Some points:
np.array([-39, -37, -118, 52, 11, -70, 46, 19, -53, 34, 5, -44, 77, -70, 8,
          13, 5, 66, -13, 5, 2, -40, 5, -23, -36, -2, 6, 63, -33, 9,
          85, 3])
np.array([-37, 21, 69, 22, 55, 8, 57, 61, 26, -10, -23, -4, -22, 11, -40, 13, -9, 1,
          50, -9, 21, -20, 0, 45, 74, 34, -13, -2, -16, -9, 32, -24])
np.array([-4, -56, -10, -31, -4, 13, -30, 11, 21, -22, -61, -33, 23, 26, -18,
          -22, -43, -50, 33, 61, -127, -52, 58, -28, 0, -10, 50, -39, 20, -22,
          0, 12])
np.array([-52, -5, 29, -7, 33, -65, -72, 3, -36, -25, 24, 61, -8, -15, -36, 41, 57, 18,
          -36, -25, -10, 35, -24, -58, 25, 67, -23, 14, -71, -4, 5, -59])
np.array([59, -6, 39, 64, -11, -29, 71, -1, -6, -17, -47, 69, -6, -9, 6, -3, 23, 1,
          -7, 12, -4, 19, -64, 7, -5, 2, -24, -75, -19, 32, 22, 5])
np.array([-29, -78, 41, 11, 31, 27, 0, 46, 9, -42, -8, -45, -22, 11, -34,
          47, -80, -17, 48, -102, 34, 7, 2, -3, 60, -24, 28, 28, -43, -34,
          -8, -4])
np.array([30, -72, -16, -2, -43, -38, -27, -17, 65, -20, 34, -10, -7, 76, 15, -40, -23, -50,
          -15, 45, 48, -3, -24, -38, 16, -54, 38, 40, 14, -13, -17, -8])
np.array([-10, 12, -34, -3, 21, 18, -1, -60, -36, -3, -7, 87, 31, 44, 93, 6, 50, 6,
          59, 2, -19, -3, -34, 39, 79, 2, 13, 5, -22, 16, 13, 37])
np.array([80, 19, -61, -19, 11, -28, 2, 7, 36, 1, 127, -4, -7, -88, 19, 16, -18, 33,
          32, -14, -16, -1, -20, 97, -65, 38, 29, -44, 1, 10, 67, -4])
np.array([-4, 34, -37, 62, 37, -34, -75, -9, -11, 4, -11, -1, -66, -20, -37, 11, 0, 12,
          -49, 8, 21, 9, 3, 25, 2, 7, -54, 0, -48, 31, 43, 34])
np.array([85, -24, 66, 24, -10, -19, -12, -2, 30, 1, -68, 41, -26, -46, 10, 25, -3, -7,
          -32, -12, 46, 32, 14, 23, 63, 3, -14, 21, -4, -60, -12, 3])
np.array([-53, -35, -6, 6, -2, 6, -78, 17, -57, 12, 45, 22, -83, 26, 24, 4, 5, -41,
          -35, 73, -18, -31, 57, 44, -28, -20, 40, 6, 57, 43, 8, 49])
np.array([-58, -19, 7, -17, -6, -3, -5, 38, 82, 12, 13, 57, 95, 43, 24, -79, -8, 30,
          1, -22, -63, 34, 8, -8, -37, 1, 28, -4, -62, 13, 20, -10])
np.array([32, 20, -8, -96, -10, -5, -1, 9, -16, 0, 35, 36, 4, 45, -55, 8, -39, -22,
          -10, 54, 27, -33, 77, -36, -6, -24, 9, -1, 48, 92, -16, -24])
np.array([-15, -12, 49, -4, -4, 127, 42, 33, -45, 25, 16, 26, -13, -19, 12, -12, 4, 58,
          -16, 25, 14, -17, -9, -9, -4, 1, 34, -8, -5, 11, 21, -9])
np.array([-12, -103, -9, -26, 17, 1, 46, 20, -43, 127, 2, -15, 6, 57, 13,
          -42, -23, -15, 6, -62, 38, -27, 25, 4, 30, 44, -3, -94, -7, -12,
          -41, -32])
np.array([88, 14, -37, -17, -48, -23, -78, -23, -27, -27, 9, -76, 71, 3, 11, -12, -5, 18,
          -4, 60, 6, 94, -17, 49, -65, 52, -40, -4, -42, -24, 16, -18])
np.array([43, -10, -48, -90, -18, -34, 43, 23, -20, -9, -8, 25, -31, -57, -13, -31, 29, -47,
          61, -36, -4, 0, 53, 69, -37, -21, -55, 51, -30, 33, 7, 82])
np.array([-11, -15, 6, -50, -3, -6, 37, -26, -38, -5, -9, -24, 35, 76, -50, -3, -10, 6,
          4, -9, 75, -2, 71, 30, 39, -31, 67, -42, -43, -27, -3, 42])
np.array([-44, -7, -12, 4, -30, 40, -31, -1, 20, 57, 2, -20, 43, 13, -20, 22, 28, -18,
          45, -48, -2, -10, -28, -27, 65, -2, 9, 13, 35, -70, 10, 71])
np.array([1, 36, 85, 127, 22, 7, 25, 15, -22, 58, 7, -28, -3, 18, 21, -67, 6, 2,
          8, -58, -7, 18, -10, -29, -19, -31, -12, 37, -29, 17, 21, 28])
np.array([65, -88, -17, -27, -5, 9, 70, 27, -25, 12, -9, -17, 57, -105, 19,
          -39, 28, -32, -77, -33, 22, -55, 33, 39, -28, -9, -19, 97, 15, 17,
          8, -27])
np.array([38, 21, 27, -16, -1, 5, 31, -18, -5, 17, -8, -35, -110, 53, 75,
          8, -29, 4, -19, -6, -3, 80, -59, 8, -15, -33, -41, -11, 9, -17,
          -30, 26])
np.array([24, -7, 23, -8, -38, -10, -54, -11, 11, 44, 63, -7, 16, -25, -7, -45, 60, -15,
          -51, 63, -27, 70, 37, 7, 49, -70, 81, -37, 84, 13, 0, -9])
np.array([15, 16, 44, -10, 35, -44, -43, 23, 47, 20, -15, -42, -22, -30, 13, 28, 1, 70,
          -87, 6, -68, -3, 14, -9, 37, -13, -76, 19, -19, 29, 8, 61])
np.array([-25, 37, 62, 19, -50, 11, 24, -2, 10, 26, 42, -31, 16, 4, 58, 75, -18, 4,
          80, -6, -9, 1, -23, 41, 2, 24, -11, 18, 38, -53, 14, 18])
np.array([18, 11, 3, 14, -22, 46, -7, 72, -9, 30, -67, -4, -7, 38, 8, 73, -43, -35,
          -11, -9, -21, 98, -9, -15, -2, 69, 0, 63, 6, 47, 7, -9])
np.array([-4, 12, 53, -40, 11, -41, -42, -1, -89, 11, -64, -15, 22, 10, 17, -60, -19, -1,
          56, 44, 38, -51, 25, -5, 17, -14, -11, -21, 98, -29, 18, -96])
np.array([103, -45, -26, -4, 13, 30, 9, 10, 49, 4, -65, 22, -70, 51, -84, 22, -14, 124,
          15, 34, 18, -46, 7, -1, -49, -20, -24, 18, 24, 35, 44, 25])
np.array([-9, -4, 22, -22, -36, 4, -11, -44, 45, 2, 12, -28, -2, -24, 35, -39, -2, 11,
          21, 24, 33, -32, -27, -44, 41, 127, 46, 38, -2, 14, -65, 52])
np.array([-67, 8, 2, -22, -9, 46, 15, -27, 48, -68, 54, -36, 14, 53, -42, -43, -7, 8,
          45, -46, 1, 45, -11, 32, 59, -22, -68, 53, 54, 14, 25, -20])
np.array([3, -27, -91, -13, -1, -5, 0, 24, -8, 12, 16, 36, 11, -115, 2,
          22, -44, -32, 80, 42, 62, 13, 13, -89, -42, -19, -81, -2, 4, -47,
          43, 70])
np.array([-7, 48, -10, 94, -43, -25, 12, 0, 54, 0, -7, 16, -12, -8, 31, -5, 12, -1,
          -72, -43, 15, 40, -18, -18, -25, 59, -19, -99, 67, -2, -17, -7])
np.array([35, -4, 82, -75, -60, 12, 7, -4, -25, 50, 29, -45, 7, 16, -71,
          2, -42, -14, -25, 5, -17, -56, -123, -29, -24, -79, 31, -20, -14, -5,
          -6, 5])
np.array([-14, 7, -86, -67, 35, 12, 26, 30, 30, 13, -43, -40, -30, 8, -5, 55, 66, 17,
          12, 1, 6, -19, -39, -52, -13, 14, -23, 34, 2, 11, 16, -13])
np.array([23, 50, 32, 65, -3, 32, -8, -6, -42, -60, 24, 17, 26, 26, 25, 18, 6, -93,
          27, -40, 18, -55, 22, -24, -19, 46, 17, 22, 5, 3, 23, 4])
np.array([20, -78, -12, -31, 24, 58, 18, -3, -27, -58, 3, -56, 14, 14, -10,
          11, 8, -7, -55, -4, -16, 8, 8, -28, 38, 6, -23, -118, 65, 8,
          -9, 16])
np.array([54, 95, -71, -1, 69, 46, 13, 65, -20, -10, -5, 9, -21, -36, -49, -8, -1, -6,
          -16, -34, 5, 41, 3, -21, -33, -11, 35, 46, 27, -39, 1, -24])
np.array([12, 19, 5, 19, -50, 24, -59, -98, 35, -24, -82, -19, -61, -84, 10, 16, 11, -24,
          -43, -35, 16, 37, -16, 12, -60, -6, 11, -52, -34, 82, -5, -20])
np.array([-63, 26, 3, 3, -13, -27, 93, -18, -11, 39, 25, -28, -21, 11, -70, -96, 3, -55,
          -31, 101, -5, -20, 59, 11, 14, 46, 14, 10, -16, -45, -2, 20])
np.array([16, 20, -44, 45, -22, -8, -51, -35, 56, 5, -6, 13, -27, -10, -23, 40, -29, -45,
          -44, 5, -45, -42, -33, 84, 13, 6, -57, 12, -59, -27, 43, -80])
np.array([-45, 58, -46, -39, 8, -27, -31, 61, -20, -29, -75, 48, 32, -19, -22, -19, -10, 27,
          -61, -5, 64, 45, -43, 75, -80, -3, 25, 42, 14, -24, -12, -6])
np.array([20, 12, -37, 15, 12, -13, -12, -14, 6, -11, -29, 8, -75, -14, -11, 0, 125, 47,
          28, 29, 0, -6, -33, 10, -14, -54, -24, 16, -22, -24, -41, -60])
np.array([-6, 17, -17, 55, -6, 14, 2, 35, 2, -34, -14, 5, 12, -2, -22,
          50, -12, 48, -21, -4, -6, -31, 50, 35, -4, -10, -66, 31, 3, 11,
          -127, 12])
np.array([-99, -12, 27, 27, 3, 2, 36, -63, 34, 46, 18, 86, -8, 40, -33, 106, -1, 23,
          -16, 2, -11, 31, 8, -29, -20, 7, -49, 10, -22, -36, 6, -84])
np.array([43, -56, -79, 15, -14, -34, 46, 40, 31, -39, -15, -22, -40, -5, 36, 34, 41, 23,
          53, 0, 21, 31, 90, 10, -33, -3, 31, 46, -12, -3, 10, -55])
np.array([-56, -49, 51, 29, 30, -88, -40, -15, -18, 19, 49, 8, 17, -17, -31, -21, -11, -35,
          32, 34, -17, -1, -48, -7, -11, -27, 103, 26, 56, 59, -20, 3])
np.array([16, 42, 84, 18, -24, -23, 84, -62, -39, -104, 40, 32, 29, -18, -2,
          41, 25, 44, 32, -24, -37, 25, -14, -73, -22, 19, 17, -6, 13, -51,
          7, -4])
np.array([-63, 39, 37, -38, -36, -50, -35, -39, -26, -26, 15, 64, -19, 46, 105, -46, -5, -5,
          -61, -83, -13, -35, -2, -25, -21, 9, 10, -6, 10, -66, 35, 6])
np.array([-36, 14, 19, 8, -22, -15, 24, 31, -46, -28, -35, 3, -8, -10, -41, -20, -18, 14,
          73, -4, -15, -12, -84, 14, 18, -4, -50, -70, -11, 22, -32, 29])
np.array([-49, 47, 2, -25, 36, -39, -16, 31, 44, -41, 52, -50, 49, 35, 52, -3, -22, -82,
          -22, 116, 67, -24, 15, -37, 2, -30, 46, -18, -16, 65, -1, -37])
np.array([-21, 40, 44, -9, 55, 19, -60, 16, 12, 13, -12, -26, 66, 27, 56, -14, 88, -24,
          35, -41, 12, -26, 18, -6, -67, -7, -13, -55, -56, -24, -23, 24])
np.array([3, 45, -53, 2, -94, 9, -30, -13, 14, 0, 1, 6, 26, -27, 1, -10, -42, 49,
          -23, -40, -7, -58, 71, -29, 114, -93, 46, -57, -33, 25, -3, -12])
np.array([7, 9, -27, 1, 127, 49, 32, -127, 3, 0, -25, 10, 26, -9, 28,
          -29, -50, 9, 12, 3, -13, -1, -32, -10, 24, 11, 26, 7, 22, 8,
          -53, 20])
Along one direction, these points spread out more than along any other. Take the direction at right angles to it along which they spread out most. Go by this last direction. How far along it is each point below, from 0 to 99? The average is 50, and the first point in the table lies past the average. One standard deviation of the points above along it is 16.
np.array([38, 21, 27, -16, -1, 5, 31, -18, -5, 17, -8, -35, -110, 53, 75,
          8, -29, 4, -19, -6, -3, 80, -59, 8, -15, -33, -41, -11, 9, -17,
          -30, 26]) >> 32
np.array([-63, 26, 3, 3, -13, -27, 93, -18, -11, 39, 25, -28, -21, 11, -70, -96, 3, -55,
          -31, 101, -5, -20, 59, 11, 14, 46, 14, 10, -16, -45, -2, 20]) >> 64
np.array([80, 19, -61, -19, 11, -28, 2, 7, 36, 1, 127, -4, -7, -88, 19, 16, -18, 33,
          32, -14, -16, -1, -20, 97, -65, 38, 29, -44, 1, 10, 67, -4]) >> 67
np.array([-45, 58, -46, -39, 8, -27, -31, 61, -20, -29, -75, 48, 32, -19, -22, -19, -10, 27,
          -61, -5, 64, 45, -43, 75, -80, -3, 25, 42, 14, -24, -12, -6]) >> 57
np.array([20, -78, -12, -31, 24, 58, 18, -3, -27, -58, 3, -56, 14, 14, -10,
          11, 8, -7, -55, -4, -16, 8, 8, -28, 38, 6, -23, -118, 65, 8,
          -9, 16]) >> 55
np.array([1, 36, 85, 127, 22, 7, 25, 15, -22, 58, 7, -28, -3, 18, 21, -67, 6, 2,
          8, -58, -7, 18, -10, -29, -19, -31, -12, 37, -29, 17, 21, 28]) >> 26
np.array([-9, -4, 22, -22, -36, 4, -11, -44, 45, 2, 12, -28, -2, -24, 35, -39, -2, 11,
          21, 24, 33, -32, -27, -44, 41, 127, 46, 38, -2, 14, -65, 52]) >> 45
np.array([-99, -12, 27, 27, 3, 2, 36, -63, 34, 46, 18, 86, -8, 40, -33, 106, -1, 23,
          -16, 2, -11, 31, 8, -29, -20, 7, -49, 10, -22, -36, 6, -84]) >> 22
np.array([43, -10, -48, -90, -18, -34, 43, 23, -20, -9, -8, 25, -31, -57, -13, -31, 29, -47,
          61, -36, -4, 0, 53, 69, -37, -21, -55, 51, -30, 33, 7, 82]) >> 76
np.array([12, 19, 5, 19, -50, 24, -59, -98, 35, -24, -82, -19, -61, -84, 10, 16, 11, -24,
          -43, -35, 16, 37, -16, 12, -60, -6, 11, -52, -34, 82, -5, -20]) >> 42
np.array([59, -6, 39, 64, -11, -29, 71, -1, -6, -17, -47, 69, -6, -9, 6, -3, 23, 1,
          -7, 12, -4, 19, -64, 7, -5, 2, -24, -75, -19, 32, 22, 5]) >> 32
np.array([-12, -103, -9, -26, 17, 1, 46, 20, -43, 127, 2, -15, 6, 57, 13,
          -42, -23, -15, 6, -62, 38, -27, 25, 4, 30, 44, -3, -94, -7, -12,
          -41, -32]) >> 52
np.array([-58, -19, 7, -17, -6, -3, -5, 38, 82, 12, 13, 57, 95, 43, 24, -79, -8, 30,
          1, -22, -63, 34, 8, -8, -37, 1, 28, -4, -62, 13, 20, -10]) >> 46
np.array([32, 20, -8, -96, -10, -5, -1, 9, -16, 0, 35, 36, 4, 45, -55, 8, -39, -22,
          -10, 54, 27, -33, 77, -36, -6, -24, 9, -1, 48, 92, -16, -24]) >> 81
